Rows are one point carried round by a steady rotation, each followed by how many ticks it has turned.
The counts run from 0 to 154.
[  0   6  -9  12   5   8  14  -4   4  10  -2 -11 -10  -1  11 -10  17   5
  -7   6   3   1   5   7 -16  10   4  -2  -3  -1  -8   2 -19   1] | 15
[  0 -11  -5  14  -6  -8   5 -11   3   7  -6   9   8  -4   5  -3  -2  -4
   2  -3  14  13  -9   0  -4  -1   8   0   8  -9 -15 -15  15  15] | 114
[  0   6  -1  15  -3  13  24  -3   1   2  -7  14   3  -6  13   8   5  -8
  -2   5  12   4  -3 -13  -1  -3  -3   4 -10  -6 -17   4  -3   4] | 92
[ -4  -1   2   6   2   4   6 -10   2  18 -10   8   0  -3   9   1  11 -12
   7  -1   7  16   0   4  -8   4  13   5  12  -1 -21  -9   8   2] | 110
[ -5  -4  -6  13   8   7  18  -5  -5   7  -5  -2  -8   1  -3   3  -6  -7
  -1   6  17  11  -6   4   5   5   2  23   6 -11  -1  -5   1  14] | 102
[ -1  -8  -5  13  -4  -4   4 -12   4  10  -7  13   8  -4   6  -1   2  -8
   3  -2  11  12  -9   2  -4   0   8   2  11  -6 -18 -16  14  12] | 113
[ -1  -6  -7   1  -3   6   5  -9   4   8  -9  13  -1   2   9  -1  15  13
  -3   8  -7  -2   1  16 -17  -2  -2   2   3  10 -13 -11 -19   2] | 146
[ -1 -11   2   4   1 -15   6  -6   1  12  -3 -15   0  -9  -1 -16  -5   0
   3  -3  10  17  11   5   1   8   7   4   1 -11  -9 -14   7  15] | 119
[  1 -10  10  19   1  -7   4  -9   6   6  -8   0   0  -3   6 -14   5   6
  -6   8   1   6   2   3  -8  -4   2   1 -22   2  -5 -19 -11   1] | 5
[ -4   4  -9   8   2 -15  -3  -4   1 -12  -9   6  -6 -14  -6  -6  -5   5
 -11  -1  -2   4   2   8   5   0 -10   1  -2  10  -2  -6   8  30] | 44
[  3 -10   6  15  -5  -5   5  -8   6   6  -6   3   7  -2  13 -11   9   8
  -8   3   5   3   4  -3 -14  -5   4  -1 -21   0 -11 -14 -13   2] | 3
[  1  -2 -15  22   2   3   3  -8  12   1  -1  10  -5  -2   5  -2  12   2
 -12  10   2   2 -18  11  -6   7   6  -9   1   3 -10 -12  -4   8] | 21
[  1  -8   8  22   4  -6   3  -8   5   7  -9   1  -4  -3   2 -15   3   6
  -5  10   0   5   1   8  -5  -2  -1   4 -20   1  -2 -20 -12   3] | 6
[  7  -5   7  -4  -5  -1   5 -10   6   3  -6  17  -7   0  19  12   4  -8
   0  11 -10   5   9   0  13  -5   0  -4 -14   5 -22  -4  -1   2] | 75
[ -1  -2  -4  -2 -10 -18   9  -7   8  -7  -9  -2 -11   3  14  15  -3  10
 -14  12  -4   4   5  -8   6   0  -4  -5  -3  10  -2  -8   6  13] | 60
[  3  -4 -17  22   2  -5   1  -7  12  -3   2   3  -5  -2   5  -2   8   3
 -17   6   8   3 -17   6  -4   9   8 -10  -1  -2  -6 -12  -3  14] | 23
[ -5   6 -10  -1 -10  -5  13  -5   4  -6 -14  14  -4  -3  10  16   3   9
  -8   7  -9   1   1  -2  -3  -4 -12  -6   9  16 -10  -2   4  13] | 56
[  4  -5 -16  19   3  -7   1  -5  11  -3   4  -5  -9  -2   5  -3   6   4
 -20   6   9   3 -15   7  -1  10  10  -8  -4  -2  -3 -11  -2  16] | 24
[ -2  -6  -3  -8   1   0  10  -3   2   8  -7 -13  -5   0   5  -7  11  18
  -6   6  -2   2  12  10 -15   6  -1   9   0   7  -5  -8 -24   5] | 142
[ -5  -3   3  18  10   4  15  -6  -2   6  -9   0 -11  -1  -3   3  -5  -9
  -1  10  13  12  -7   3  10   4   3  21  -1  -5  -1 -12   6  11] | 100
[ -2  -7 -10  22   5   5  13  -6  -2   6  -5  -4  -7  -3  -2 -17   0  11
  -3   9   6  -2  -2  15  -5   1  -8  10  -7  -7   3  -8 -17  11] | 10
[ -2  -9   0  24   6  -1   7  -8   0   4  -7   0  -6  -3  -5 -17   1   9
  -3  11   1   3  -2  13  -3   0  -6   8 -13  -3   2 -16 -15   6] | 8
[ -7  10  -9  -2  -7  -2  12  -5   4  -3 -15  14  -5  -5   7  14   6   8
  -6   6 -10   1   4   1  -4  -2 -12  -5  10  17 -12  -1   2  12] | 55
[ -2   6   6   4   7  14  22  -3  -4   7  -6   4 -10 -10   4  -2   2 -11
   6   8   0   4  14   3  11   1  -6  13 -13  -5 -14   7 -10   3] | 87
[ -4 -15  -7   2  -4  -7  12  -2   2   0  -7 -11   3  -4  -5  -8  -2  24
  -9   6   6   1   1   8  -6   2  -9  11  -1   0   2 -13 -16  17] | 138
[ -3   0  -9   5   4   9  19  -4  -6  12  -2  -9  -6   2   8   1   1  -8
   0  -2  19  10   3  -3  -6   7   8  17  10 -13 -10   3  -2  12] | 105
[ -5  -4  -4  -1 -13  -4  15  -3   7   8  -8  -2  19 -13   5  -9  10  12
  -2  -4   6   7   7  -4 -17   3  -2  -6   4  -1 -21  -5  -3   6] | 128
[  2   8 -10   0   0  -8  -6  -2   6  -4  -2   5   0 -14  11  -3  14  -3
 -15  -8   3   5   4   2 -12   5   8 -13   0   9 -20   4   0  19] | 37
[  8 -12  -7  12  -3 -15  -3  -9   9   1  -1  -1  -9   7  16  -5   5  10
 -14  10  -1   0   1   6  -7  -2   4  -8 -16   3  -3 -15 -12   8] | 152
[  4 -10   3  13  -8  -2   7  -7   7   5  -6   6   9  -4  14 -10   8   8
  -8   3   6   1   3  -4 -17  -6   1  -2 -18  -2 -14 -12 -15   2] | 2
[  4 -10  -1  10 -10   1   8  -6   4   6  -4  10  11  -5  13  -9  10   9
  -3   2   7  -1   2  -3 -16  -8   0  -1 -14  -4 -16 -11 -16   3] | 1
[ -4  -6   6   1  -9  -9  11  -6  11   7 -10  -2  17 -14   4  -7  11  12
  -6   0   2  10   4  -5 -15   5   1  -9  -2   6 -19 -13  -1   3] | 130
[  1   7 -20  -2   3   5  -1   0   2  -3   3   6  -2 -13   4  -5  12   0
  -8  -7   4   1  -1  12  -8   6   3  -3  10   3 -19   6  -6  24] | 34
